In the data rows, 50 means zero.
Each row below has a hidden score, from 0 to 20, with 10 about the middle. What is it? The score is a weighted sum of the row's numbers plus the product of two more (or one squared), each taken from its middle value.
[26 68 58 19 49 33 54 60 65 59 34 44 60 64 24 46 54 70 53 43 63 33 12 58] ~ 13
[27 60 64 25 50 43 69 46 55 57 73 44 49 62 47 66 55 41 63 52 50 60 45 22] ~ 4
[67 47 45 69 39 43 39 53 42 56 46 33 32 46 50 71 40 47 76 46 51 40 49 53] ~ 9
[38 30 46 85  8 55 57 74 33 61 30 75 22 21 64 86 57 15 78 78 58 54 63 34] ~ 12
[61 37 39 53 62 42 39 51 50 62 44 46 31 53 42 52 37 56 59 44 61 49 57 51] ~ 7
[37 87 81 13 83 26 57 48 79 29 51 29 87 75 23 18 44 72 43 19 47 33 30 52] ~ 4
[42 44 47 51 46 55 43 45 46 35 51 54 71 41 52 43 53 47 56 51 48 50 59 44] ~ 10
[39 45 66 56 40 51 49 53 50 46 36 64 58 34 42 43 37 34 52 55 65 64 44 44] ~ 14
[62 65 73 34 77 31 60 60 74 43 41 50 87 63 38 22 46 75 45 40 33 52 45 58] ~ 6
[39 52 56 59 50 51 46 60 43  9 72 64 57 69 29 37 30 54 31 52 40 49 58 39] ~ 9
[63 41 38 63 36 67 63 44 36 47 46 59 23 47 69 72 39 41 41 63 51 44 65 51] ~ 10
[68 56 48 36 50 40 51 41 53 49 54 38 55 60 41 44 54 56 42 45 52 23 49 53] ~ 10
[75 55 43 37 83 33 55 25 49 34 50 33 74 57 42 23 51 71 39 10 47 40 46 83] ~ 7
[52 68 56 49 75 38 42 48 65 46 39 21 57 69 44 34 64 47 54 29 51 18 44 62] ~ 8
[53 21 35 85 29 72 52 62 20 35 46 44 23 26 84 70 37 52 22 73 30 41 76 11] ~ 3
[60 61 48 42 58 49 54 33 44 44 43 61 50 52 55 58 75 41 61 50 39 47 47 57] ~ 15
[40 56 52 41 54 65 48 43 50 42 62 39 59 62 37 48 44 66 44 54 38 42 31 50] ~ 14
[48 62 53 48 69 60 41 32 36 28 48 44 62 61 26 23 23 58 28 32 43 46 58 62] ~ 6
[68 19 20 51 34 76 52 23 33 77 66 55 43 32 69 57 43 26 44 57 51 38 67 40] ~ 13
[41 71 72 26 60 19 55 51 65 58 59 33 66 78 25 31 73 62 54 31 54 58 18 64] ~ 8
[42 61 58 44 74 26 57 56 76 18 55 41 91 64 30 28 82 51 48 37 54 43 44 31] ~ 11
[46 46 40 34 59 50 25 42 49 23 63 36 64 56 48 42 50 41 58 44 54 70 45 64] ~ 7
[44 56 49 58 42 66 55 41 30 48 73 63 39 50 66 47 53 36 45 54 59 67 44 37] ~ 12
[44 30 25 55 29 77 35 45 34 62 51 54 33 28 67 56 46 37 51 61 45 55 54 37] ~ 13
[65 26 52 71  6 81 47 64 24 56 50 77 33 15 63 88 26 49 59 89 48 90 71 25] ~ 12
[52 67 58 56 58 48 69 54 62 34 66 64 52 63 37 38 40 62 60 48 50 43 57 19] ~ 12
[46 35 42 71 41 69 28 39 30 44 42 59 43 54 59 57 57 39 58 62 55 64 71 44] ~ 8
[60 24 14 78 45 57 36 42 18 60 15 41 31 22 72 68 44 30 40 59 55 38 81 40] ~ 5
[52 52 49 46 66 17 39 57 67 67 39 35 54 62 46 37 57 55 52 41 70 51 54 66] ~ 13
[31 77 62 27 65 22 79 50 88 38 56 42 48 58 46 35 50 58 36 38 40 32 39 48] ~ 6
[66 42 35 69 57 42 37 42 23 29 61 57 34 35 64 65 49 56 39 41 50 49 85 66] ~ 7
[45 49 47 28 34 60 61 44 30 43 66 51 53 39 55 69 42 35 42 58 31 52 38 44] ~ 14
[55 34 48 73 36 50 63 61 43 30 52 52 46 46 65 69 79 28 48 57 26 41 70 36] ~ 8
[36 31 16 74 28 65 72 41 60 71 57 35 23 26 78 90 26 44 38 84 67 42 73 38] ~ 10
[64 37 33 53 21 54 63 42 41 49 47 53 40 36 70 67 42 39 73 59 49 42 48 45] ~ 11
[35  3 36 99  0 99 43 61  0 70 49 99  9  0 83 97 13 24 52 99 46 99 86  9] ~ 10
[53 27 24 92 29 86 39 62 18 65 60 92 10 29 70 72 22 37 49 86 64 87 77 26] ~ 14
[40 61 66 42 59 31 58 28 43 47 65 64 61 68 46 28 62 68 35 37 38 82 47 71] ~ 5
[60 56 51 28 59 44 41 71 44 69 33 67 36 57 40 49 67 63 55 42 66 54 46 78] ~ 10
[34 32 33 72 22 90 70 27 32 42 40 51 47 22 55 77 13 57 47 97 53 58 68 31] ~ 13
[29 62 66 50 68 55 49 48 56 45 72 44 63 75 29 35 41 69 26 48 58 43 13 57] ~ 10
[64 68 61 18 78 29 73 51 87 59 51 28 59 71 44 36 86 44 60 22 27 38 48 68] ~ 5
[56 42 56 61 60 25 39 52 56 52 50 45 75 60 38 30 46 63 63 21 49 46 69 57] ~ 9
[55 42 42 61 36 51 59 56 39 35 57 54 39 42 45 60 44 69 47 48 55 39 60 34] ~ 10
[49 54 51 42 50 43 37 38 63 54 33 16 48 53 36 52 27 55 43 45 47 41 40 58] ~ 4
[55 44 38 29 37 40 43 47 42 54 45 41 49 44 74 73 53 44 65 51 36 18 59 70] ~ 4
[89 21 22 62 37 68 45 50 40 52 44 63 44 13 86 70 51 20 50 71 50 62 89 53] ~ 14
[49 76 79 30 59 44 29 59 67 45 55 59 76 80 35 20 62 75 49 26 42 53 30 79] ~ 11
[59 45 54 60 42 47 44 61 51 50 49 75 42 51 47 48 28 57 71 45 49 56 63 51] ~ 13
[40 47 57 47 40 70 28 56 18 47 49 55 33 62 46 62 43 63 38 66 88 75 35 61] ~ 11
[63 30 22 64 46 60 46 41 47 35 73 33 68 34 62 58 46 49 28 57 49  5 70 34] ~ 12
[40 49 50 45 41 46 69 54 70 57 53 23 51 41 43 55 56 60 61 46 44 47 53 37] ~ 8
[36 45 58 66 47 62 51 65 47 42 71 57 49 41 46 51 51 42 75 39 54 60 53 57] ~ 12
[40 48 37 47 53 73 45 32 28 54 58 59 36 25 81 58 17 37 38 64 49 59 67 62] ~ 5
[68 23 27 87 23 55 74 46 52 28 45 41 28 45 76 72 70 16 59 59 41 23 83 41] ~ 15
[64 91 74  7 95  2 59 54 83 49 48 36 82 99 15 16 72 87 75 12 62 24 31 91] ~ 9
[48 40 41 60 52 60 66 67 51 71 46 52 44 28 82 61 86 25 40 61 32 39 61 52] ~ 11
[75 32 30 68 34 70 24 59 24 62 42 84 34 24 66 59 50 30 56 63 54 52 71 44] ~ 15
[35 55 67 71 57 46 47 42 49 38 44 58 59 50 44 47 74 41 66 41 39 62 44 52] ~ 11
[66 52 41 44 29 57 49 51 40 63 56 63 49 33 52 70 48 30 56 51 48 39 47 64] ~ 17
[60 23 25 73 20 52 60 47 42 65 44 50 31 17 72 63 43 22 67 68 65 34 85 33] ~ 18
[48 76 63 22 90 18 63 25 82 57 57 48 71 60 33 24 69 64 49  7 49 33 48 70] ~ 7
[45 60 68 38 79 41 43 70 62 50 37 37 45 40 30 34 67 69 55 34 57 56 40 58] ~ 6
[39 88 71 14 59 55 60 52 54 31 61 57 66 55 33 31 51 67 46 29 28 46 35 40] ~ 16
[46 51 55 57 63 48 64 49 43 48 63 58 32 54 53 49 77 43 50 49 49 42 49 56] ~ 8
[30 84 97 22 73 22 42 68 68 52 53 47 61 78 15 14 60 77 51 25 48 66 11 44] ~ 4
[75 66 60 27 57 19 65 37 75 63 58 40 64 52 56 37 60 34 53 49 48 40 35 73] ~ 15
[34 65 44 32 71 51 74 43 65 45 66 23 55 59 44 34 42 55 28 46 43 53 39 52] ~ 5
[61 39 50 66 36 71 57 41 30 60 64 73 41 40 64 56 39 25 53 68 41 73 61 42] ~ 11
[52 45 27 54 44 47 59 36 67 57 54 26 43 57 56 61 56 33 51 56 62 41 52 68] ~ 12
[58 70 81 17 68 14 54 43 67 45 36 22 83 75 12 26 80 64 67 20 45 35 16 74] ~ 8
[44 32 25 55 29 57 45 39 29 72 52 58 21 28 75 64 30 26 42 70 44 32 78 35] ~ 5
[48 42 59 56 55 34 49 69 54 49 36 49 49 51 41 49 55 60 55 51 55 65 49 56] ~ 7
[32 54 63 63 30 69 49 53 29 59 23 62 32 56 34 66 28 61 53 69 70 92 30 37] ~ 10
[25 50 42 67 44 71 49 51 23 34 45 54 38 65 47 59 32 52 50 64 51 42 49 34] ~ 7
[54 58 65 55 45 71 48 39 30 43 60 62 42 54 40 56 26 56 44 51 39 78 45 31] ~ 9
[35 49 51 75 30 66 66 69 43 61 53 70 39 41 52 76 48 45 45 72 62 49 38 22] ~ 16
[57 39 53 55 57 43 35 40 40 48 36 54 57 52 52 44 50 57 51 41 49 59 56 46] ~ 5
[26 74 78 37 75 40 55 73 60 31 52 40 76 80 16 34 51 69 38 34 52 70 27 31] ~ 6
[53 29 26 73 38 65 56 36 27 50 62 58 37 39 73 43 41 48 29 51 60 55 78 64] ~ 16
[39 58 75 50 55 61 47 62 37 63 51 53 33 59 36 62 47 56 61 58 65 55 31 40] ~ 7
[62 23 11 71 27 78 34 40 12 67 45 81 17 22 91 71 63 19 40 72 49 54 73 43] ~ 14
[33 55 42 47 45 62 60 48 39 55 68 57 38 60 59 68 45 44 41 72 56 54 50 41] ~ 8
[67 43 26 57 60 38 58 46 70 62 63 49 61 41 65 50 55 36 52 53 36 19 78 45] ~ 10
[53 64 47 37 60 17 48 51 64 58 47 34 58 69 59 29 79 58 45 46 20 51 42 61] ~ 5
[34 53 74 64 31 51 44 72 52 48 48 74 49 58 42 65 35 62 57 63 56 72 37 38] ~ 10
[40 42 53 53 49 49 35 54 48 62 41 59 48 56 53 43 58 59 73 53 62 58 47 33] ~ 8
[35 65 60 45 49 64 24 64 45 62 63 52 33 64 42 50 33 76 61 64 65 45 37 49] ~ 9
[54 48 36 36 45 48 53 65 59 52 56 62 48 48 63 58 39 69 56 54 50 45 52 54] ~ 10
[71 34 40 68 37 68 71 37 39 43 62 46 51 37 53 66 52 31 48 60 42 54 76 35] ~ 12
[41 24 26 66 39 80 26 30 15 43 33 60 40 28 71 59 24 37 43 66 34 70 58 53] ~ 8
[52 42 57 77 57 45 44 75 53 55 40 46 60 48 42 43 50 65 44 47 40 49 64 66] ~ 8
[76 54 40 79 76 50 41 29 40 31 55 58 66 62 55 22 66 61 52 41 17 63 63 63] ~ 13
[56 49 34 44 50 52 56 47 48 45 30 33 54 48 66 58 38 19 56 60 50 25 57 49] ~ 7
[57 59 61 46 55 20 43 61 67 47 43 57 57 37 42 26 47 59 48 29 31 27 53 76] ~ 10
[23 79 71 30 75 34 52 38 82 27 56 25 71 86 23 22 47 62 60 40 48 35 23 53] ~ 6
[66 46 49 40 61 44 38 55 36 74 61 62 59 59 53 35 51 40 63 40 46 57 49 73] ~ 9
[69 83 71 13 73 33 34 39 37 31 47 41 69 94 15 29 51 78 70 17 54 43 23 85] ~ 7
[44 84 71 29 79  8 45 55 80 33 38 49 87 76 19 38 65 60 48 12 43 60 19 49] ~ 13
[44 59 59 56 45 55 44 69 37 67 42 61 26 48 51 63 44 45 54 38 62 86 33 40] ~ 8
[56 27  8 60 30 72 46 49 39 66 48 48 39 33 75 52 47 42 26 68 40 26 80 54] ~ 11
[69 87 80 15 87  0 51 64 98 71 55 26 65 88 32 22 93 54 52 20 44 19 32 61] ~ 8
[51 50 51 52 58 56 43 57 65 49 56 47 69 52 44 56 68 56 69 58 39 59 59 41] ~ 16
[40 60 57 37 47 56 42 42 32 37 59 36 49 53 41 50 35 70 52 48 66 53 33 54] ~ 7
[55 60 61 38 65 44 51 45 60 23 49 24 66 60 40 29 45 63 21 31 45 41 35 43] ~ 7
[47 43 38 55 56 62 63 44 41 22 62 37 47 64 51 47 41 60 42 55 65 54 66 60] ~ 13
[65 44 38 40 56 38 44 45 73 84 41 14 34 35 61 55 70 45 65 51 46 30 56 63] ~ 6
[50 66 71 23 50 38 34 54 49 42 53 51 62 79 46 33 56 48 67 29 59 68 28 56] ~ 10
[78 32 41 56 79 24 43 21 58 22 38 37 80 71 21 21 63 64 49 14 54 37 70 87] ~ 10
[49 58 58 29 71 26 56 28 72 38 35 13 78 70 24 38 62 61 64 27 36 22 39 83] ~ 6
[43 58 63 47 46 53 54 65 40 58 38 71 61 40 35 53 18 51 62 59 71 67 45 52] ~ 11
[30 80 82 18 52 42 64 62 61 39 34 58 67 82 11 49 37 63 99 34 71 37 19 38] ~ 9
[42 79 68 23 64 23 82 68 84 47 35 16 72 62 35 41 76 67 45 41 30 37 38 45] ~ 7
[75 34 34 51 27 41 68 56 42 42 46 56 53 33 79 68 43 40 44 63 30 17 90 51] ~ 9
[78 58 41 26 51 33 53 49 59 46 70 41 52 54 59 53 58 58 50 31 29 39 53 52] ~ 7
[37 39 38 70 24 54 37 62 49 57 37 54 51 39 55 59 49 37 59 62 57 62 50 49] ~ 13
[73 38 47 57 45 52 30 30 33 61 44 47 41 34 54 46 43 43 68 57 29 58 62 42] ~ 7
[48 46 57 58 53 47 57 59 51 29 32 38 69 41 43 44 58 50 34 43 42 38 52 43] ~ 8
[48 35 50 65 42 70 76 38 23 49 46 41 48 27 51 73 57 44 48 67 53 44 56 31] ~ 12
[78 42 33 43 45 50 41 35 57 56 63 55 45 34 77 39 72 36 47 60 28 70 57 47] ~ 11
[48 87 80  9 99 18 56 54 77 53 45 36 85 90  9 16 59 82 37 15 44 26 25 67] ~ 6
[36 39 41 66 45 79 54 45 35 40 62 41 43 57 50 75 42 43 53 57 50 50 49 47] ~ 10
[49 33 42 68 28 72 54 39 23 47 62 85 41 35 57 52 32 48 49 58 54 84 56 32] ~ 13
[60 40 50 73 40 54 32 53 39 51 34 49 40 46 70 53 49 43 20 63 49 65 39 41] ~ 9
[63 50 49 45 68 42 27 48 44 32 47 49 67 50 41 22 33 54 40 37 49 58 43 49] ~ 9
[88  3 23 72 22 48 41 47 42 81 43 50 33 15 89 70 49 24 42 77 53 32 69 40] ~ 17
[42 54 41 61 46 65 65 47 38 58 76 55 40 55 59 58 58 39 40 58 45 54 38 54] ~ 14
[57 46 39 52 49 55 62 51 42 72 39 60 37 41 64 57 66 52 50 60 56 52 57 44] ~ 10
[61 37 45 55 46 63 68 53 40 56 42 41 61 35 56 53 41 51 38 54 48 41 57 60] ~ 9
[55 60 66 38 47 52 36 49 62 35 43 36 88 71 24 21 58 68 54 22 38 53 36 56] ~ 13
[62 68 70 40 57 34 12 63 66 56 32 59 66 58 33 50 48 71 62 37 74 56 23 41] ~ 13
[43 68 72 47 52 42 53 66 56 31 50 62 82 62 31 36 58 67 47 45 42 62 29 54] ~ 14
[51 66 65 35 69 25 64 60 60 30 52 73 55 50 48 29 68 46 42 29 48 54 50 64] ~ 10
[40 52 44 34 36 62 70 52 41 43 59 60 17 50 64 56 42 51 43 61 45 64 48 33] ~ 5
[44 68 65 44 42 60 27 47 32 55 51 69 43 70 33 49 40 57 74 51 44 61 44 44] ~ 12
[36 28 48 74 34 55 32 49 36 38 27 51 54 29 39 64 14 51 60 61 46 42 55 30] ~ 7
[45 56 80 64 21 73 40 71 27 62 42 66 22 45 44 68 37 69 61 88 65 83 33 23] ~ 10
[59 42 59 44 55 63 45 45 52 66 59 27 39 49 64 39 44 43 53 54 50 83 47 54] ~ 10
[55 30 49 74 29 47 56 56 38 46 47 80 49 38 64 63 38 53 48 46 63 64 80 40] ~ 16
[50 59 39 20 59 53 56 33 56 74 53 46 66 59 42 45 73 44 48 42 52 42 46 92] ~ 19
[49 61 68 39 65 45 30 51 50 39 71 40 73 64 51 30 40 60 44 48 44 40 42 54] ~ 9
[75 29 33 63 27 74 62 55 27 55 75 71  8 22 83 71 38 11 55 82 27 55 77 42] ~ 10
[40 72 64 16 62 20 34 37 59 50 56 54 66 72 29 30 44 65 67 26 63 58 34 74] ~ 7
